In the rows, 128 means zero.
Which row each row swaps with, under one turn or mirror:
k667: [100 102 139 103 120 120 151 111 153 151 119 142  96 154 122 144]
k686: [105 115 122  94 121 127 134 103 164 148 134 144  81 135 125 155]
k202: [102 132 144 121 115 161 136  77 161 112 119 124 113 138 125 140]
k946: [114 134 125 111 132 166 141 141 155 145 143  93 114 149 117 126]
k820: [100 119 137  94 121 114 134 100 169 137 131 144  99 140 114 152]
k675: [ 93 124 138 111 112 160 147  82 147 114 133 110 116 132 111 149]
k849: [116 122 133  81 105 144 106 109 144 145 147 150 129 154 138 117]
k249: [113 110 130  88 122 131 137 110 155 151 132 138  79 122 120 144]
k303: [ 86 125 149 112 120 164 148  93 160 120 134 104 127 145 118 150]
k589: [114 111 118 106 113 138 107 126 139 143 139 145 126 162 126 109]
k225: [115 129 140 112 132 168 136 144 151 157 144 100 104 146 122 126]
k836: [ 90 119 147 105 116 163 135  89 138 113 119 106 113 144 109 149]
k241: [ 85 133 143  99 112 170 124  92 141 118 134 111 115 144 126 159]
k783: [ 94 112 144 107 116 150 133  87 181 112 125 106 123 151 110 140]
k349: [ 96 123 137 113 111 158 135  97 175 130 128 107 117 151 111 168]
k593: [116 122 134 103 129 152 123 127 129 170 135  98 106 144 136 121]
k79: [102 125 137 110 121 165 114 126 153 143 167 101 108 164 118 110]
k648: [109 122 134 114 116 150 126 117 161 139 144  96 110 167 113  95]
k413: [135 120 129  96 122 152 120 114 130 151 137 154 124 153 134 121]
k892: [106 119 135 107 109 126 141 107 173 146 132 151  90 143 131 151]
k958: [106 111 135  91 106 127 103 119 139 134 140 136 130 143 141 115]
k781: [ 86 124 139 116 109 160 135  93 171 120 132  97 114 149 121 152]
k710: [ 83 133 137  96 124 170 135  94 148 108 142 106 115 149 118 152]
k115: [123 130 141 125 130 159 130 124 161 141 145 114 102 140 126  96]
k387: [116 111 115  93 113 152 106 113 139 151 148 151 129 142 131 120]
k438: [128 107 112  95 121 142 112 114 138 132 142 143 130 157 139 123]
k14: [114 109 129  94 119 130 138 112 170 148 122 147  87 154 132 152]
k243: [117 121 142 111 128 156 127 139 144 141 140  90 106 140 113 109]
k568: [115 107 117  91 106 155 109 107 124 143 133 147 121 136 128 122]
k338: [ 92 107 148  91 131 155 123  90 136 131 125 115 112 135 136 163]
k410: [102 127 132 121 123 162 136 133 152 134 150  89 106 156 131 110]
k841: [116 116 131 121 125 164 135 135 145 134 150  98 107 138 118 104]
k566: [123 127 136  91 126 126 132 104 155 130 131 144  86 137 137 153]
k522: [111 115 131 104 102 146 110 117 146 143 151 154 126 151 140 112]
k923: [119 120 129  88 130 120 145  96 158 146 139 138  94 146 124 149]
k424: [101 120 143 118 123 168 129 126 160 145 157  96 115 158 119 107]

k115 swaps with k202
k225 swaps with k241
k387 swaps with k686
k667 swaps with k958

Which row each row swaps with, under one turn or mirror:
k678: [148 109 133 126 102  80 148 138 148 127 111 120 140 128 127 104 125 114
 128 127]
k436: [129 130 120 144 112 115 158 120 146 134 125 102 150 136 144 110 122 125
 151 121]
k224: [136 135 104 154  96 124 147 113 153 153 100 142 111 116 139 118 121 127
 121 131]
k220: [110 142 111 110 101  98 124 140 114 153 107 141 127  89 112 108 131 125
 123 109]
k429: [127 138 149 121 106 115 144 114 144 132 142 131 145 113 122  76  85 121
 140 118]
k370: [111 171 142 135  99 110 135 134 127 150 127  95 112  96 140 105 120 121
 120 134]
k261: [140 118 124 144 126 140 108 132 151 149 119 121 145 107 126 123 105 133
 140 123]
k268: [132 132 142 143 103 105 138 128 120 144 117 105 114  94 133  79 114 104
  97 117]
k963: [135 154 136 116 110 115 131 140 161 149 127 142 127  95 113 120  86 118
 113 141]
k719: [123 137 122 126 104 114 130 112 148 144 110 140 132 109 131 116  88 155
  96 141]
k507: [108 147 121 136  84 118 147 128 161 152 111 127 106 118 119  91 104 112
 154 133]
k434: [129 143 146 122  97  92 146 148 145 145 135 122 141 129 115 114 129 136
 146 141]
k903: [125 154 143 137 117 111 142 113 130 144 129 110 160  82 119  95 106 126
 111 112]
k762: [146 145 136 122  96 107 158 127 149 135 121 148 128  71 116  82  98 138
 133 117]
k284: [118 135 137 123  95  89 139 133 132 151 114 131 155 113 115 137 115 107
 149 119]
k939: [116 135 125 134 103 116 140 140 135 158 135 112 127  91 132 120 106 157
  93 116]
k119: [130 148 130 137  95 112 135 124 115 172 130 124  98 105 137  81 104 141
 123 113]
k713: [129 123 130 120 103 115 147 115 107 136 150 138 112 118 112  94 106 122
 121 116]
k210: [126 144 134 141  97 110 140 145 148 114 109 112 114  77 123 112 112 107
 106 125]
k314: [134 138 123 149 117 118 142 141 137 124 119 124 132 134 145 107 105 111
 163 116]
k487: [116 138  95 128  83 122 146 112 130 137 114 146 137 111 127 113 144 133
 135 126]
k353: [134 122 161 115 103  98 146 147 151 140 126 109 107 111 132  94 105 133
 146 132]
k704: [118 125 136 128 112  94 134 116 148 108  97 116 107 107 129 127 110 141
 122 115]
k102: [150 128 122 122 109 126 155 144 133 153 125 117 119  92 158  94  98 124
 153 119]
k17: [117 161 141 144 115 106 120 126 126 146 110 137 154  95 112 104 102 110
 118 108]
k873: [148 140 130 114 105  79 134 133 155 142 106 130 124 116 137 122 113 156
 139 119]
k637: [136 136 121 136 104  96 128 135 141 123  92 129 151 109 140 124 113 106
 111 117]
k266: [110 146 130 134 103 112 125  99 159 139 109 123 134 129 147 120 107 110
 121 122]
k980: [144 117 136 129 110 113 132 140 143 131 139 141 144 101 109  94 135 152
 136 133]
k230: [107 129 131 150  98 120 114 112 137 121 108 118 131  82 115 124 109 150
 123 122]
k549: [111 138 148 148 109 129 137 145 123 149 129 108 121  98 140 114  89 113
 142 124]
k931: [117 141 140 115  98  94 133 115 132 170 121 123 112 114 130 116 127 110
 105 131]
k180: [122 144 114 116  79 109 156 106 137 129 120 130 113 109 132  80  91 135
 150 123]
k120: [125 150 112 136 100 119 129 111 133 134 120 113 110  84 149 101 152 118
 127 120]
k5: [127 116 115 127 115 125 134 167 129 131 113 129 107 107 139 106 114 144
 148 126]
k296: [118 131 109 115  83  92 168 131 142 143 135 113 130 111 133 110 121 143
 150 103]
k348: [126 125 135 153  97 122 146 142 119 136 128 126 133 110 124  63 101 110
 135 115]
k191: [121 139 121 124 100 110 125 131 148 143 122 131 149  82 101 110 116 153
 116  94]
k366: [120 123 127 127 102  96 130 124 144 177  93 130 147  93 119 118 120 138
 120 116]
k695: [144 133 107 124  91 123 143 112 115 121 148 137 133 107 124 114 109 123
 155 124]
k327: [133 135  94 133  98 140 145 132 139 135 137 117 116 117 144 111 121 135
 143 102]
k329: [125 137 130 128 105 136 141 144 136 113 123 134 132  74 127  99 106 156
 130 125]
k453: [128 141 114 122 100 119 121 111 131 150 120 119 140  85 119  96 118 102
 162  97]
k204: [135 123 117 143  79 108 155 143 138 137 132 139 130 122 101  99 126 105
 126 133]

k314 swaps with k17
k327 swaps with k191
k453 swaps with k261
k353 swaps with k931

Which row each row swaps with, under one turn or mirror:
k722: [144 106 109 141 130 118 134 112 128 123 128 145 115 140 145 115 153]
k941: [141  98 109 142 138 114 126 118 119 122 140 135 111 139 136 115 164]
k682: [126 120 102 145 146  88 114 120 130 139 169 138 137 144 123 107 126]
k933: [114 124 143 143 136  90 125 152 121 103 145 123 142 124 146 150 128]
k82: [126 125 127 140 187 102 111 145 107 104 132 116 142 141 134 139 150]
k936: [123 117 117 146 178 108 138 146 130 117 130 149 113 137 114 129 135]
k551: [153  94 118 114 155 120 124 138 115 143 124 139 153 113 137 131 135]
k325: [141 115 116 113 156  95 105 123 143 136 134  90 130 138 116 131 142]
k93: [115 109 103 129 159 113  97 167 124 133 122 112 135 124 129 108 144]
k807: [119 107 135 110 156  98 127 118 147 115 122 128 150 141 162 115 143]
k659: [136 118 116 130 154 131 115 119  96 131 161 138 148 112 138 125 144]
k531: [123 116 104 140 152  84 112 123 131 137 167 133 134 143 126 103 134]
k10: [144 116 119 121 157  89 109 124 144 137 125  92 134 141 124 132 142]
k428: [112 115  97 135 138 127 117 134 151 119 134 135 137 130 133 144 106]
k794: [135 100 121 156 134 119 129 108 119 125 132 129 110 134 139 116 154]
k513: [112 124 149 140 138  87 123 147 115 108 148 130 147 124 143 144 133]
k34: [146 119 119 115 157  92 105 125 141 143 131  95 133 138 128 138 142]
k571: [102 117 102 132 139 123 117 126 150 124 142 136 131 135 140 147 108]
k652: [119 108 141 109 155 101 122 114 145 116 118 134 149 147 155 117 145]
k994: [123 118  99 141 147  92 117 117 137 140 166 136 137 138 120 103 126]
k817: [120 131 127 137 185 111 112 141 108 105 128 117 136 139 121 140 150]
k758: [115 123 148 138 137  87 128 151 119 105 147 126 145 126 147 143 131]
k181: [147  99 125 116 150 114 129 139 113 150 120 134 151 115 139 138 135]
k727: [121 117 102 138 149  87 115 117 134 130 160 141 134 139 113 104 126]
k666: [127 127 136 139 187 108 112 139 111 109 130 120 137 143 128 139 151]
k799: [135 119 113 129 152 139 122 119 103 130 162 134 147 113 126 126 143]
k326: [121 117 146 119 126 141 121 130 127 129 148 135 152 149 116 129 134]
k197: [125 127 147 118 125 140 123 130 126 138 149 126 149 149 119 140 136]
k446: [141 119 122 109 154  94 109 124 144 134 129  92 136 135 118 131 139]
k160: [112 122 143 147 137  89 125 150 117 105 141 125 148 123 145 147 135]
k926: [141 113 104 142 125 114 131 117 127 120 130 128 113 146 144 109 154]
k756: [124 118 151 128 130 146 119 132 128 128 146 133 150 146 117 133 141]
k714: [108 118  95 141 139 131 115 126 154 123 140 132 132 135 140 143 110]
k774: [123 118 123 146 169 107 133 148 129 112 128 156 119 134 110 125 127]
k236: [118 105 141 106 154 101 124 114 148 118 125 131 150 143 157 123 138]
k770: [124 110 140 116 156 102 136 119 145 123 124 134 147 146 165 117 142]
k71: [140 122 117 120 156  89 107 128 143 141 132  92 135 142 125 131 139]
k157: [123 122 149 121 125 138 118 132 124 127 148 130 149 147 114 142 138]
k283: [112 129 143 142 135  85 123 146 118  99 147 128 148 129 138 138 127]
k208: [107  99 116 139 152 116  97 156 124 136 113 111 145 125 130 108 133]
k848: [102 118  97 139 137 123 116 128 145 127 139 135 132 125 141 147 109]
k534: [152  98 121 113 150 119 119 137 109 144 125 137 150 113 137 133 133]
k645: [114 121 103 128 145 110 107 160 133 133 117 110 138 132 138 101 136]
k274: [127 117 115 149 175 111 135 144 126 113 129 155 115 135 114 129 134]
k515: [119 118 145 120 124 141 123 133 126 127 149 132 148 149 113 139 131]
k937: [149 100 119 112 158 119 126 140 112 146 121 136 151 109 136 130 141]
k365: [111 117 103 127 152 113 107 165 138 132 109 114 140 125 136 113 133]
k124: [129 117 101 140 143  91 116 113 135 136 165 134 139 139 115 100 132]
k730: [130 118 112 134 148 132 121 121 100 132 159 139 151 108 123 128 138]
k86: [117 117 121 144 175 109 140 148 123 113 129 149 115 140 110 128 134]

k659 swaps with k817
k774 swaps with k181
k794 swaps with k208

